Here are some points, one per row:
np.array([-0.01, 0.47, 0.29, -0.10, -0.30, 0.64, -1.00, 0.40])
np.array([0.89, -1.10, -0.62, -0.30, 1.25, -0.24, -0.27, -0.05])
np.array([-0.20, 1.64, -0.25, -1.76, 0.51, -0.55, 1.50, -0.32])
np.array([-0.40, -1.34, 0.94, 0.91, 0.34, -0.86, -0.15, 0.08])
np.array([0.09, 0.86, 0.99, -1.27, -1.43, 2.19, -0.31, 0.29])
np.array([-0.14, -1.61, 0.53, 1.20, -0.13, -0.45, -0.25, 0.05])
np.array([1.01, -1.49, -0.32, 1.72, 0.38, -0.69, 0.29, 0.08])
np.array([0.05, 0.42, 1.02, -0.69, -1.79, 1.25, -0.35, -0.43])
np.array([-0.07, 0.19, 0.18, -0.12, -0.07, -0.07, -1.48, 1.52])
np.array([0.15, 1.57, -1.43, -0.49, 0.02, 0.33, 1.36, -0.84])
np.array([0.15, 0.95, 1.16, -2.51, 0.55, -0.29, 0.41, 0.97])
np.array([-1.30, -0.77, 0.59, 0.73, -0.13, -0.76, 0.09, 0.09])
np.array([0.75, -1.90, 0.15, 1.41, -0.24, -0.51, -0.09, 0.20])
np.array([-1.59, -0.60, 0.62, 1.29, -0.33, -0.32, 0.01, -0.11])
np.array([0.04, 0.77, 1.19, -2.31, 0.49, 0.33, -0.51, 1.67])
np.array([0.21, 2.08, -2.80, 0.07, 1.64, -0.60, -0.29, -0.25])
np.array([-0.15, 1.31, -2.44, -0.19, 1.57, -0.57, -0.12, 0.00])
np.array([0.15, 0.89, 1.27, -3.04, 1.23, 1.22, -0.47, -0.08])
np.array([0.57, 0.38, -2.51, 1.50, 0.91, -0.85, 0.25, -0.43])
np.array([-0.11, 0.23, 0.59, 0.13, 0.22, -1.62, 0.50, 0.57])
np.array([-0.12, 1.47, -0.68, -2.21, 2.47, -0.04, -0.18, -0.12])
np.array([-1.24, -0.91, 0.31, 1.00, -0.50, -0.59, -0.11, -0.17])
np.array([-0.96, -0.66, 0.67, 1.08, 0.07, -0.67, 0.09, 0.27])
np.array([-0.24, 0.75, 1.10, -1.93, -0.65, 0.43, -0.85, 1.15])
np.array([-0.74, -0.96, 0.45, 0.75, -0.31, -0.47, 0.35, 0.00])
np.array([-0.09, 0.98, 1.21, -3.10, 1.40, 0.70, -0.42, -0.21])
np.array([0.14, 0.49, 0.24, 0.64, -1.57, -0.37, 1.36, -0.76])
np.array([-0.23, 1.09, 0.71, -2.41, 0.52, -0.27, 1.04, 0.89])
np.array([-0.02, 0.67, 1.14, -1.36, -0.55, 0.77, -1.00, 0.55])
np.array([0.80, -2.04, 0.13, 1.66, -0.10, -0.48, -0.09, -0.27])
np.array([1.07, -1.04, -0.46, 0.05, 1.13, 0.18, -0.71, -0.07])
np.array([0.38, 1.66, -1.95, 0.07, -0.64, 1.12, 0.24, -0.58])
np.array([0.21, 0.40, -0.10, 0.01, 0.42, -1.03, 0.43, 0.73])
np.array([-0.62, -1.00, 0.64, 0.74, 0.19, -0.30, 0.26, 0.03])
np.array([-0.78, -1.23, 0.41, 0.90, 0.25, -0.42, -0.03, -0.44])
np.array([-0.32, -1.35, 0.26, 1.53, -0.44, -0.69, 0.30, -0.23])
np.array([0.20, 0.60, 0.36, 0.62, -2.10, -0.07, 1.17, -0.68])
np.array([-0.28, -1.36, 0.62, 0.78, 0.43, -0.55, -0.10, -0.01])
np.array([-0.01, 0.49, 0.26, 0.89, -3.25, 2.21, 0.02, -0.11])
np.array([-1.15, -0.67, 0.67, 0.96, -0.49, -0.74, 0.03, -0.08])
np.array([-0.64, -0.94, 0.60, 1.18, -0.15, -0.42, -0.18, -0.07])
np.array([-0.03, 1.36, -0.37, -2.57, 2.34, -0.24, 0.03, -0.20])
np.array([0.35, -1.95, 0.83, 0.26, 1.11, -0.38, -0.35, -0.03])
np.array([0.89, -1.79, 0.46, 1.27, -0.15, -0.28, -0.19, 0.16])
np.array([0.62, -2.15, 0.19, 0.02, 1.10, -0.81, -0.44, 0.01])
np.array([0.19, 1.38, -0.55, -1.74, 0.31, -0.45, 1.69, -0.59])
np.array([0.51, -1.36, 0.37, 0.43, 0.74, -0.73, -0.21, 0.19])
np.array([-0.90, -0.80, 0.68, 1.22, -0.08, -0.74, 0.14, -0.38])
np.array([0.47, 1.16, -2.33, 0.61, -0.67, 1.80, -0.14, -0.44])
np.array([0.00, 1.67, -0.83, -0.76, 0.16, 0.22, 1.57, -0.62])
np.array([0.10, 0.60, 0.24, -0.02, 0.04, 0.58, -1.19, 0.45])
np.array([-0.22, 0.65, 0.32, 0.05, -0.09, 0.41, 0.00, -1.18])
np.array([-0.40, 0.77, 1.23, -1.00, -1.85, 2.18, -0.52, -0.23])
np.array([0.10, 1.43, -2.32, 0.70, -0.84, 1.66, 0.00, -0.33])
np.array([-0.19, 0.78, 1.25, -2.34, -0.12, 0.38, -0.27, 1.25])
np.array([0.27, 0.77, -2.40, 0.40, -0.48, 1.60, -0.88, -0.23])
np.array([0.55, -0.31, -1.42, 0.15, 0.45, 0.83, -0.79, -0.08])
np.array([-0.27, 0.45, 0.12, 0.12, 0.02, -2.15, 2.04, -0.08])
np.array([0.23, -2.20, 0.29, 1.14, -0.16, -0.31, 0.03, 0.01])
np.array([0.80, -1.31, -0.60, 1.73, 0.45, -0.34, -0.36, 0.03])
np.array([-0.41, 0.39, 0.34, -0.03, -0.42, 0.24, -0.05, -0.96])
np.array([-0.08, 0.63, 0.66, -0.62, -1.92, 0.90, 0.00, -0.35])
np.array([0.09, 0.51, 0.35, 0.36, 0.18, -2.25, 1.93, -0.17])
np.array([0.81, 0.13, -1.45, 0.53, 0.35, 0.99, -0.63, -0.19])
np.array([1.03, -1.55, 0.30, -0.29, 1.21, -0.31, -0.08, -0.23])
np.array([0.04, 0.58, 0.31, -0.15, -0.21, -0.04, -1.80, 1.60])
np.array([0.22, 0.32, -2.12, 1.68, 1.02, -0.66, -0.11, -0.14])
np.array([-0.23, 0.43, 0.73, 0.82, -3.31, 2.02, -0.14, -0.53])
There is one direction along which these points spread out most. How far along it is each point below, from 0 to 99? 50 is the average, and the first point above lies past it.
np.array([1.01, -1.49, -0.32, 1.72, 0.38, -0.69, 0.29, 0.08]) 26
np.array([0.04, 0.77, 1.19, -2.31, 0.49, 0.33, -0.51, 1.67]) 74
np.array([-0.03, 1.36, -0.37, -2.57, 2.34, -0.24, 0.03, -0.20]) 78
np.array([-0.41, 0.39, 0.34, -0.03, -0.42, 0.24, -0.05, -0.96]) 53
np.array([-0.40, -1.34, 0.94, 0.91, 0.34, -0.86, -0.15, 0.08]) 32
np.array([0.27, 0.77, -2.40, 0.40, -0.48, 1.60, -0.88, -0.23]) 57
np.array([-0.96, -0.66, 0.67, 1.08, 0.07, -0.67, 0.09, 0.27]) 36
np.array([-0.14, -1.61, 0.53, 1.20, -0.13, -0.45, -0.25, 0.05]) 30
np.array([-1.59, -0.60, 0.62, 1.29, -0.33, -0.32, 0.01, -0.11]) 35
np.array([0.22, 0.32, -2.12, 1.68, 1.02, -0.66, -0.11, -0.14]) 39
np.array([0.51, -1.36, 0.37, 0.43, 0.74, -0.73, -0.21, 0.19]) 37
np.array([-0.62, -1.00, 0.64, 0.74, 0.19, -0.30, 0.26, 0.03]) 37
np.array([-0.01, 0.49, 0.26, 0.89, -3.25, 2.21, 0.02, -0.11]) 51
np.array([-0.22, 0.65, 0.32, 0.05, -0.09, 0.41, 0.00, -1.18]) 54
np.array([0.55, -0.31, -1.42, 0.15, 0.45, 0.83, -0.79, -0.08]) 50
np.array([-1.24, -0.91, 0.31, 1.00, -0.50, -0.59, -0.11, -0.17]) 35
np.array([0.04, 0.58, 0.31, -0.15, -0.21, -0.04, -1.80, 1.60]) 55
np.array([0.10, 0.60, 0.24, -0.02, 0.04, 0.58, -1.19, 0.45]) 56
np.array([0.62, -2.15, 0.19, 0.02, 1.10, -0.81, -0.44, 0.01]) 35
np.array([-0.07, 0.19, 0.18, -0.12, -0.07, -0.07, -1.48, 1.52]) 53
np.array([-0.20, 1.64, -0.25, -1.76, 0.51, -0.55, 1.50, -0.32]) 72
np.array([0.21, 2.08, -2.80, 0.07, 1.64, -0.60, -0.29, -0.25]) 62
